Each path below is one point turned by a fixed rotation once a step. After each direction that follows a path, write how fast that rotation turns it, in degrees a step (0 if it stays still).
Each turn is a multiple of 5 degrees from 10 to 175, or 0.
Each row of a path follows its step; steps can be skipped.
path 1
step 0: [ 4.31 -2.22 -0.28 -0.56 -1.85  4.58  1.48 -1.39 -2.62  0.05  0.88 -2.09
  1.03 -0.53 -0.92  0.36 -0.31 -3.17 -2.38 -1.25 -1.30 -2.02  0.74  0.52
  2.05  0.86  2.12  1.35  1.50 -2.55  3.39  0.42 -2.46  2.11  2.11  2.69
 -3.50 -2.09  2.11  1.54 -0.05]
step 1: [ 2.73 -1.28  0.84  1.37  2.43  0.23 -1.67  0.31 -0.14 -2.16  1.64 -1.79
 -0.75 -1.25  2.76 -1.23  2.51 -1.47 -1.61  1.69  4.45  0.18 -0.30  1.25
  0.50 -1.35 -2.77  0.21 -0.27 -6.60  3.02 -1.40 -1.08 -0.68  2.77  1.41
  0.31  3.13 -0.05 -0.24 -1.05]
step 2: [ 4.08 -2.51  1.00 -1.55  1.06  0.34 -2.45  4.00  1.35  3.28  4.68  1.11
  1.99 -0.79  2.06 -0.33 -0.72  0.74  2.99  0.81  0.58  1.87 -1.11 -0.42
  1.44 -1.17 -0.83 -2.86  1.26 -2.97  0.28  2.73 -0.98  1.20  0.31 -2.83
 -2.18 -1.47  0.09  3.23 -0.03]
step 3: [-1.42 -2.44 -2.21  1.91  0.28  1.53 -0.86  0.04 -1.13 -2.05  1.38 -3.03
  2.42  0.50 -0.08  1.13  0.70 -1.43  1.60 -0.79 -2.12 -2.63  2.96  1.85
  1.06 -1.33 -1.38 -3.32  0.05 -1.49  1.07 -2.02  0.05  4.45  2.12 -2.47
 -5.49 -1.25  2.44  1.33  0.02]
step 4: [ 3.07 -0.70  0.87  4.67  2.23 -2.26 -3.70  1.53 -1.26 -0.81  1.29 -0.20
 -1.90 -4.27 -1.79 -0.83  2.01  0.81  1.68 -0.50  1.42 -3.39  1.45 -0.52
  0.23 -1.16 -0.83 -2.25  0.45  0.04  0.61 -3.59 -3.88 -1.96  0.79  2.41
 -2.16  1.73  1.00  0.65 -0.88]
step 5: [ 2.90 -3.08  1.88  2.32  3.86 -2.72  2.87  2.03 -1.50  2.71  2.36  0.21
  1.61 -2.41  1.26  0.47 -0.68  1.56 -0.23  3.41  1.18  0.76  0.68  1.66
 -0.51  0.87 -2.26 -3.01  1.69  2.32 -0.43  1.25 -1.39  3.35 -0.37 -1.67
  0.23 -1.80  0.87 -1.91 -3.56]
step 6: [-1.00 -1.20 -3.52  3.06 -4.20 -0.30 -1.05  3.23 -1.53 -0.92 -0.49 -0.33
 -0.01 -0.91 -0.42  1.06  1.76  2.15 -1.74  3.47 -2.90 -0.61  2.44  1.14
  3.64 -2.27  0.62 -3.71  2.80 -0.06 -1.06  1.46  1.74  1.66  1.72 -0.70
 -1.88 -0.19 -0.71 -1.60 -2.61]
step 7: [-1.29  1.69  0.74  1.53 -0.31 -1.70  2.02 -0.37  0.83 -0.19  1.04 -1.33
 -0.43 -5.06 -1.71  0.63 -0.73  4.33  1.51  2.97 -0.46 -4.08  0.09 -0.34
 -0.66  0.58 -1.80 -4.04 -0.68 -0.80  1.49 -1.28  1.59 -1.97 -1.73  1.23
 -3.57  3.68 -2.89 -0.52  0.75]
step 8: [ 4.24  0.70  0.97  1.22  0.58 -1.36  1.08 -0.88 -0.36  1.10 -2.39  0.93
 -0.85 -0.75 -1.51 -0.32 -3.22  3.68 -0.84  2.16  1.36 -1.17  5.41 -0.43
 -1.32  2.75 -1.46 -0.83  0.60  2.69  0.38  3.95  0.34  2.14 -0.30  1.62
 -2.27 -3.18 -1.79  1.90 -0.70]
step 9: [-0.16  2.68 -2.37  0.10 -2.58 -1.31  1.21  1.47  0.58 -2.53 -2.14 -4.70
  0.58  0.54  0.98  0.89 -2.18  1.60 -5.23  1.63  0.89 -2.74  1.31 -0.40
  3.09 -0.70 -2.46 -0.44  3.37 -0.92  0.82 -0.28 -2.07  2.13 -1.98  1.26
  1.80 -1.36 -1.36 -1.44 -2.31]
step 10: [ 2.56  0.68  1.74 -0.84 -2.86 -0.26  0.62  0.45 -0.83  1.11  0.06 -3.87
  0.28  0.46  1.88  0.54  1.10  4.66  1.09 -1.71 -0.57  0.13  1.14 -0.84
 -1.31  1.88  0.77 -1.75  3.02 -3.66  1.07  0.53  1.04 -4.15 -3.36  1.22
 -0.29  2.97 -4.17 -0.34 -2.19]
Directions:
[-0.68 -0.36  0.17  0.23  1.18  0.49 -1.00  0.38 -1.59  0.41  0.98 -0.29
 -0.10  0.92 -0.75 -0.18  0.33  0.47 -0.50 -0.18  0.14  0.46 -0.71 -0.96
 -0.24 -0.71 -0.20 -0.93 -0.85  0.77 -1.06 -0.60 -0.39  0.29  0.31 -0.28
 -0.64  0.03 -0.12 -0.41 -0.42] => 35
[-0.28 -0.80 -1.35 -0.19  0.66  1.01  0.36  0.72  0.67  0.29 -1.02 -0.58
  0.12 -0.74 -0.26  0.55 -0.34 -0.73 -1.29 -0.39 -1.17  0.21  0.16 -0.30
  0.28 -0.10  0.47 -0.59 -0.14 -0.10 -0.70 -0.03  0.31  0.99 -0.29  0.03
  0.59 -0.72  0.01  1.20 -0.43] => 120
[ 0.17  1.19  0.96  0.27  0.04 -0.08 -0.26  0.08  0.58  0.12 -0.16 -0.86
 -0.03  0.61 -0.99  0.65 -0.07  0.26 -0.36  0.64 -1.48  0.63  1.25 -0.61
  0.82  1.21 -0.62  0.51 -0.58  0.11 -0.50 -0.19 -0.01 -0.49 -0.86 -0.44
  0.46  0.11 -0.59 -0.83 -0.08] => 20
[ 0.46 -0.65 -0.06 -0.20  0.36 -0.50 -0.54 -0.02 -1.27  1.20 -0.64 -1.08
 -0.61 -0.10  0.50  0.73 -0.28 -0.38 -0.54  0.69  0.60  0.32 -0.43  0.05
  0.24  0.42  0.46  0.58  1.26 -0.23  0.47 -0.02 -0.58  0.00  0.53 -0.21
  1.61  0.50  0.13 -0.98 -0.73] => 85
[ 0.64 -0.03 -1.36 -0.17 -0.54 -0.59  0.51 -0.43 -0.52  0.13 -0.12  0.16
 -1.30  0.11 -0.64 -0.62  0.07  0.51 -0.78  0.94 -0.92  0.12 -1.40  0.56
 -0.43  0.44 -0.93 -0.11 -0.03  0.82  0.56 -0.13  0.67  0.14 -0.33  0.70
 -0.25 -0.55 -1.12 -0.30  0.52] => 35
[-0.08 -0.13  0.02 -0.07  1.55 -0.41  0.29 -0.92  0.25  0.57  0.46 -0.07
  0.48  0.29  0.84  0.37  0.99  0.76  0.68  0.76 -0.38  0.39 -0.03 -0.45
  0.12  0.52  0.15 -0.96  0.44  0.22 -0.33  0.73 -0.49 -0.66 -0.02  1.33
  0.84 -0.19 -0.05  1.15  1.18] => 125
[ 0.29 -0.30 -0.60  0.48  1.26  0.28  0.37 -0.08 -0.62  0.41  0.57  0.55
 -0.77 -1.05 -0.45 -0.84  0.43 -0.46  0.99  0.11 -0.28 -0.30  0.71  0.47
  1.51 -0.26 -0.60  0.12  0.42 -1.31 -0.35 -0.13 -0.21  0.12  0.03 -1.01
 -0.19 -0.83 -0.17 -0.75  0.76] => 20
